The same turns and mirrors carry the whole set onto itself and the rows of a family onto each other. Which other rows belong to the same family as each row named below? List them in the order they appear above.
These 20 rows form 5 families of 4 rows each.
Mev: [425 142 -321 32 49 -149 -94 138 -113 125 -104 183 -101 -23 -26 49 -11 -379 392 -173 8 -164 29 286 172 -216 -500 6 36 69 47 162 -133]
gobo: [179 89 -121 82 35 -174 -95 126 -57 35 -238 199 -216 0 -60 57 -58 -267 451 -192 -11 -180 -102 244 225 45 -465 115 -9 -119 238 172 -136]
ranid: [149 125 -126 43 -51 -238 -20 3 126 -109 -194 457 118 303 -24 243 189 -7 250 63 125 -189 -299 -107 -249 -267 -101 144 -66 62 -111 88 -31]
zudos: [347 168 92 131 127 -88 -236 521 94 -127 175 142 -6 -394 -62 184 -120 438 213 -57 223 121 244 -39 -76 74 -180 -94 17 255 -309 -203 131]
koti: [169 115 -60 -69 -175 -115 321 163 31 167 -123 -344 -118 -317 69 5 -121 53 296 -35 282 134 23 -86 -112 -11 -184 -210 -554 -1 -264 -26 -176]
kop: [128 14 -156 -25 -53 -48 251 276 140 175 61 -400 -89 -287 -30 6 -161 190 384 91 231 42 108 -35 8 -6 -385 -221 -500 49 -365 37 -143]
gitul: [408 113 -409 209 68 21 62 206 -131 -19 -151 167 -183 13 46 17 -81 -356 357 -160 -140 -165 15 44 228 -142 -316 184 -136 -37 18 67 -212]
ris: [105 243 -17 -212 -328 -61 94 106 67 196 -32 -239 -209 -394 -54 88 -136 235 357 -178 270 113 174 -107 -68 -81 -323 -93 -505 -53 -158 63 -51]
pogud: [418 171 -100 243 -71 -214 39 54 210 -176 -154 391 38 190 -113 302 242 16 130 54 243 -165 -82 26 -270 -358 -122 85 -4 102 -395 108 -178]
Tufi: [313 99 -215 32 135 -99 51 223 -214 21 -102 250 -245 -31 63 98 -113 -309 349 -270 39 -94 11 108 224 -130 -503 51 -22 -29 205 240 -178]
puf: [411 163 -278 112 52 -166 55 118 -96 -50 -179 152 -154 210 -59 141 35 -250 440 -235 3 -58 12 97 198 -203 -444 135 71 -214 58 208 29]
lemop: [245 172 262 -7 113 -81 -82 388 200 -157 135 283 58 -494 1 163 -312 334 45 -166 168 168 151 -115 -69 21 -164 48 49 82 -242 -246 21]
mukad: [214 93 -79 96 -29 -270 -56 85 318 43 -258 413 95 157 -246 151 157 36 86 -22 169 -281 -235 45 -165 -381 -107 168 6 107 -265 -49 -172]
vib: [109 130 -39 -78 -121 -173 41 285 163 244 -27 -376 -232 -331 -34 63 -191 84 129 24 282 100 90 -68 47 40 -169 -122 -564 -20 -211 -66 -87]
vaguz: [310 177 138 -170 28 -198 35 409 179 -194 156 211 65 -319 -147 227 -27 516 280 -167 140 131 284 65 -200 139 -222 -26 -44 183 -273 -123 199]
kiku: [80 81 -104 143 36 -276 113 152 227 -172 -257 317 -2 239 -158 192 134 135 133 81 158 -215 -174 -23 -322 -384 -95 193 24 141 -388 58 -155]
Latu: [310 69 139 -78 206 -45 40 432 76 -95 234 164 156 -338 52 95 -111 390 347 -21 177 213 262 -285 8 95 -151 -2 -60 73 -273 -222 112]
sisas: [-3 148 -128 1 -116 -124 198 203 175 79 -20 -359 -20 -387 14 47 -343 133 320 -48 195 225 98 -216 -81 -98 -228 -136 -446 -99 -219 -114 74]
mami: [266 108 212 85 123 -178 -58 401 70 -207 132 301 22 -399 -129 42 -187 395 324 -171 230 199 211 -21 -55 133 -117 53 155 145 -302 -111 140]
ger: [129 -90 -202 285 39 -142 23 172 196 -36 -249 468 98 157 -220 214 8 -80 87 96 122 -229 -89 -108 -291 -172 -52 281 32 90 -255 10 -88]

The rest of the family of ranid: puf, Latu, sisas
The rest of the family of kiku: koti, Tufi, mami
The rest of the family of pogud: gobo, kop, lemop
The rest of the family of gitul: ris, vaguz, ger

The same turns and mirrors carry the whole set onto itself and the rows of a family onto each other. Which other rows belong to the same family as each row named below? List them in the order they appear above.
These 40 rows form 5 families of 8 rows each.
biv: [139 464 -367 -202 -127 340 -100 -223 141 243 -95 -252 588]
roz: [-7 437 -71 -377 234 47 49 -270 -294 -37 314 -55 533]
Pilaf: [24 578 12 -514 49 410 75 42 -28 247 316 57 500]
tepoz: [-127 107 -227 -160 -180 579 -164 -160 285 245 -45 46 501]
Fogom: [10 431 -451 -55 -3 66 -249 -207 1 182 -35 -96 463]
kig: [68 585 -169 -454 -59 558 -77 -48 -125 154 164 237 492]
Basu: [-222 366 -74 -108 34 69 312 -151 -165 7 149 -132 612]
vabo: [5 488 6 -89 -109 483 -63 -218 -83 3 266 107 877]
mezu: [85 221 -163 -152 -26 515 -353 -77 263 221 123 171 467]
Baz: [-101 -31 -44 64 61 176 -68 -363 71 30 -4 -103 654]
Der: [17 273 -211 -383 103 586 -434 -236 190 203 111 126 393]
Burit: [-27 406 -130 104 -51 343 95 -277 -21 78 323 113 786]
kos: [-333 209 -137 -502 163 244 -109 -184 -213 73 -148 -40 285]
Zaz: [-38 588 -248 -601 9 448 -31 -72 -98 176 287 90 362]
musa: [-217 189 174 -449 149 575 125 -198 36 20 287 83 553]
Taso: [126 548 -192 -22 -224 522 -9 -235 -62 185 163 18 673]
pera: [-4 216 -174 -423 -39 562 -221 124 104 164 200 223 411]
nubi: [112 422 -133 10 2 409 -7 -202 232 126 398 34 697]
lunus: [-61 228 -462 -487 132 247 -32 -45 -13 221 53 -160 221]
Folif: [-152 199 -141 -609 150 289 -213 -135 23 132 -71 -134 244]
Dipa: [-246 -14 -352 -70 164 377 3 -414 121 -22 45 75 594]
nom: [2 547 -318 -135 -94 163 -132 -73 -97 268 -56 -269 536]
kotav: [-141 9 -75 -37 -128 356 -237 -316 214 -50 56 86 599]
tido: [-259 358 -103 -357 135 134 233 -330 -275 -20 142 -184 541]
sim: [-173 52 27 -376 193 460 33 -317 89 -33 320 254 478]
vuk: [-225 -21 -101 -544 216 103 -94 -212 2 43 135 -39 355]
Getul: [-87 258 -402 -272 -99 283 -199 -156 102 296 -51 -313 421]
nelol: [-175 -29 -116 -97 107 75 -42 -372 81 57 121 -260 530]
legod: [157 498 -309 -128 -2 350 -44 -388 -33 259 27 -282 664]
rize: [39 664 81 -386 -3 288 -115 -15 -76 242 211 -101 381]
Bufep: [-3 437 -127 -259 143 120 98 -343 -302 -40 213 -275 493]
dini: [-128 62 -291 -432 160 150 -59 -210 48 187 24 -114 152]
bino: [-147 122 -159 -278 -98 510 -220 -73 267 260 84 246 548]
piza: [-103 295 -111 -142 55 84 89 -545 -155 53 95 -238 634]
Dozi: [-303 40 27 -412 46 296 -82 -53 12 -48 256 268 367]
kagoz: [-23 265 109 -295 101 350 81 -278 -140 -89 357 309 618]
bof: [-268 77 82 -329 175 293 -28 -202 -159 -24 385 233 441]
dur: [-57 338 165 -45 -81 380 -75 -370 -14 -3 223 141 794]
Lugem: [-194 32 -290 11 92 216 -195 -444 36 -50 -51 -68 514]
fifu: [36 508 -213 -533 147 282 108 -89 -255 264 247 -87 456]

The rest of the family of vabo: biv, Baz, Zaz, Bufep, dini, bino, bof
The rest of the family of kotav: Taso, pera, vuk, Getul, piza, kagoz, fifu
The rest of the family of Dipa: Fogom, Basu, Der, kos, musa, nubi, rize
The rest of the family of roz: tepoz, kig, lunus, nelol, legod, Dozi, dur

